Small tables with named rows and columns. After each table, cells are looked up by row and column.

rap =
columns: fegaba, ribapi, vopoger, bes
lutun: [50500, 7837, -3059, 73174]
kazum: [-51902, 23569, 81764, 2763]
kon: [-49598, 57258, 84413, -39436]
fara: [44105, 30112, -42433, 23028]

What is the vopoger of kon in rap?
84413
What is the fegaba of kon in rap?
-49598
What is the bes of lutun in rap?
73174
What is the ribapi of kon in rap?
57258
What is the fegaba of fara in rap?
44105
What is the vopoger of fara in rap?
-42433
What is the vopoger of lutun in rap?
-3059

mune:
,dulaze,kupo,lafuve,rud,mikurir,linu,fisume
golobe,225,115,70,135,134,138,138
lud,122,51,127,97,123,213,93
dutoti,71,145,156,64,122,89,81
sina,116,46,129,103,124,226,111
ter,155,121,121,98,142,228,98
verepo,86,166,90,77,145,71,104
ket,117,47,124,106,121,222,117
gadivu,86,165,108,74,126,73,88
gar,74,149,129,70,131,103,81
kufizod,143,113,158,88,139,241,108

linu of verepo: 71
fisume of dutoti: 81
linu of dutoti: 89
rud of verepo: 77
lafuve of sina: 129
lafuve of gar: 129
lafuve of verepo: 90
dulaze of dutoti: 71
fisume of ter: 98
mikurir of lud: 123
fisume of gar: 81
linu of ket: 222
rud of gadivu: 74
lafuve of golobe: 70
linu of ter: 228
dulaze of gar: 74
linu of kufizod: 241

limu:
	nedu	lud	fom	fepazo	tomisid	godo	revavov	divonum	let	niretad
pepon	2861	6209	5838	6507	8527	7666	8308	6765	3522	2693
rak	9598	4751	5817	5654	4494	5325	3977	4342	9160	9527
lefu	6767	6751	3268	3366	4328	3532	4165	6697	6812	6669
logeni	7869	4216	2805	2436	2390	2253	2501	3656	7484	7737
punuk	8111	4382	2850	2553	2838	2506	2724	3879	7736	7957
gimetir	3789	1351	5504	4931	2779	4058	2492	1255	2584	4120
duzov	3220	2178	6118	5709	3885	4900	3619	2325	2153	3623
daligur	7607	4982	2779	2323	1459	1563	1941	4317	7636	7540
zunun	2774	3632	4345	4447	6733	5545	7250	3874	2751	2664
tef	3262	235	6707	6081	3121	4995	2711	186	1889	3704
faf	1524	8355	153	612	4353	1687	4924	8611	2674	1254

gimetir, revavov => 2492
duzov, nedu => 3220
zunun, nedu => 2774
daligur, lud => 4982
punuk, nedu => 8111
punuk, tomisid => 2838
daligur, fepazo => 2323

bak
cols = leke, sas, fekobas, vido, rudefup
gup: [52, 137, 44, 113, 145]
kiz: [63, 77, 80, 99, 181]
renif: [160, 98, 81, 166, 194]
teve: [158, 165, 74, 169, 53]
rig: [151, 58, 194, 111, 115]
pefopel: [74, 110, 152, 165, 78]
zulevo: [126, 95, 191, 97, 168]
fak: [118, 106, 192, 86, 124]
pigun: [158, 184, 123, 75, 199]
bev: [115, 201, 133, 113, 197]
tifab: [71, 73, 197, 66, 186]
vule: [155, 186, 100, 172, 170]
kedin: [176, 196, 135, 64, 208]
midazi: [50, 183, 50, 190, 68]

kiz, sas: 77
vule, fekobas: 100
kedin, vido: 64
fak, fekobas: 192
rig, sas: 58
gup, rudefup: 145
bev, sas: 201
vule, rudefup: 170
teve, rudefup: 53
midazi, sas: 183
fak, leke: 118
bev, vido: 113
rig, rudefup: 115
teve, sas: 165
tifab, vido: 66
tifab, rudefup: 186
zulevo, fekobas: 191

Table furati
         nop  velili  giv  gukil  tav  mor  pep  kib
lemiz    111     141  182     62  107  162  157  124
tugosar  119     141  127    121  151  124  140  153
gadevu   151     144  116    130  165  143  144  119
mozo     142     117  143    131   97  143  195  160

mozo, giv -> 143
gadevu, gukil -> 130
mozo, tav -> 97
tugosar, kib -> 153
lemiz, tav -> 107
lemiz, mor -> 162
mozo, mor -> 143
tugosar, giv -> 127
tugosar, tav -> 151
gadevu, mor -> 143
mozo, pep -> 195
tugosar, nop -> 119
mozo, kib -> 160
mozo, gukil -> 131
gadevu, nop -> 151

lidulof
columns: gaves, mavug, zeg, farerug
tafota: [9607, 3609, 30247, 51774]
pakunu: [21435, 21153, 23581, 27159]
tanu: [16517, 12795, 25249, 37384]
vukup: [55132, 63305, 7327, -42359]
nipu: [-12687, -25294, 41507, 99401]
dun: [4812, -2513, 31728, 60354]
kobofa: [51206, 58165, 7591, -32306]
gotiro: [81193, 94989, -6319, -92310]
nat: [9456, 3377, 29481, 52129]
ges: [3281, -3664, 33765, 65997]
vuber: [16269, 11782, 26689, 40433]
rotumu: [45866, 50959, 12170, -21247]

kobofa, gaves -> 51206
pakunu, mavug -> 21153
vukup, mavug -> 63305
gotiro, gaves -> 81193
dun, mavug -> -2513
ges, farerug -> 65997
ges, zeg -> 33765
vuber, mavug -> 11782
Which row has the largest zeg? nipu

fab.csv
,rop,dedepor,sop,rap,nem,zizutu,vivumak,zubavog
zelanof,71075,37048,62970,45507,38737,25432,50816,24828
kuf,14921,26617,34535,42752,27960,75834,70436,43462
loparik,65139,42023,23788,34094,43625,33624,47964,29518
numovos,62627,48417,77368,33550,65118,21004,30680,39096
rok,79721,23984,55882,34477,46868,55886,48168,26132
tivukin,57486,47355,71190,31036,68252,36709,36758,50645
veg,74825,67481,46303,52162,32594,46429,38312,12266
tokif,40399,54144,30783,61825,47272,62840,37017,63983
rolipef,61270,56175,54410,51006,63691,46390,53471,75228
vasabaz,19963,19838,38757,33306,37581,74846,69773,39495
gimetub,35373,55539,49248,79411,64303,60133,37350,60778
nanipev,34729,61912,25837,64827,41132,55224,56275,76219
dum,50006,35770,46792,56059,32231,37790,40023,24214

rolipef, dedepor => 56175
numovos, zizutu => 21004
tokif, rop => 40399
veg, sop => 46303
vasabaz, rop => 19963
nanipev, zizutu => 55224
veg, zizutu => 46429
gimetub, sop => 49248

kipe.csv
,zul,totok,miz,non
takifu,-31.04,-9.01,-18.10,-25.86
lesavo,-26.41,-30.01,65.89,-24.44
gam,-21.86,-90.19,-8.19,-21.55
loke,-24.79,-10.21,43.69,-22.07
debelu,-23.83,-83.41,-22.04,-20.29
fid,-25.39,11.31,-62.08,-21.75
feg,-24.20,-76.49,-52.11,-26.71
taf,-23.65,80.03,-20.29,-23.35
vemute,-23.14,-28.72,-37.32,-22.91
zom,-17.93,-26.06,-43.65,-24.30

totok of lesavo: -30.01
miz of taf: -20.29
zul of zom: -17.93
miz of takifu: -18.10
totok of takifu: -9.01
miz of zom: -43.65
non of fid: -21.75
non of loke: -22.07
miz of lesavo: 65.89
miz of feg: -52.11
totok of feg: -76.49
zul of taf: -23.65
non of lesavo: -24.44

zerak
         vesiduk    ter  sufopu    vol  reviba    dis    gor  vifog
vivozut    -51.6  -25.0    -9.9  -13.2   -58.4   24.5  -47.4  -54.7
lag        -14.3  -25.2   -11.3  -25.7   -40.3  -21.8  -23.2  -24.3
furodop    -24.1  -72.7    -2.9  -28.2     4.1  -46.4   13.5  -16.7
gaz        -44.4  -10.2    -0.6  -44.3   -36.0  -57.7  -58.6  -16.3
kuz         46.2  -32.4   -32.0  -38.4   -58.9   -5.0  -69.1  -43.3
dig        -37.3  -28.9   -43.5  -13.9   -60.6  -36.1   51.8  -34.2
bebolud    -14.7  -14.9   -15.7  -50.0   -50.2  -27.3   -5.8   -6.3
tis         -3.3   -1.8   -17.4  -27.0   -14.6  -17.0  -14.4  -28.1
det        -43.7  -61.8    -3.9   -6.4   -20.6  -51.0  -35.4  -32.0
zotisak    -74.9   16.3    -1.6    4.6    -6.6  -46.7  -54.7  -45.5
gite       -25.8  -30.0   -74.2  -40.1    -6.5  -72.3  -15.1  -46.7
dumite      -2.4  -10.0   -13.8  -20.3   -49.0  -98.4  -33.5   24.8
dul          1.1    9.3   -55.0  -57.3   -59.3  -42.2   28.8   -8.1
fef        -36.9  -26.9   -32.5  -29.3    -4.3  -18.5  -33.5  -10.8

vifog of gaz is -16.3
vol of gaz is -44.3
reviba of dig is -60.6
gor of gaz is -58.6
dis of bebolud is -27.3
vol of dul is -57.3
sufopu of bebolud is -15.7
gor of furodop is 13.5
Row with the largest reviba: furodop

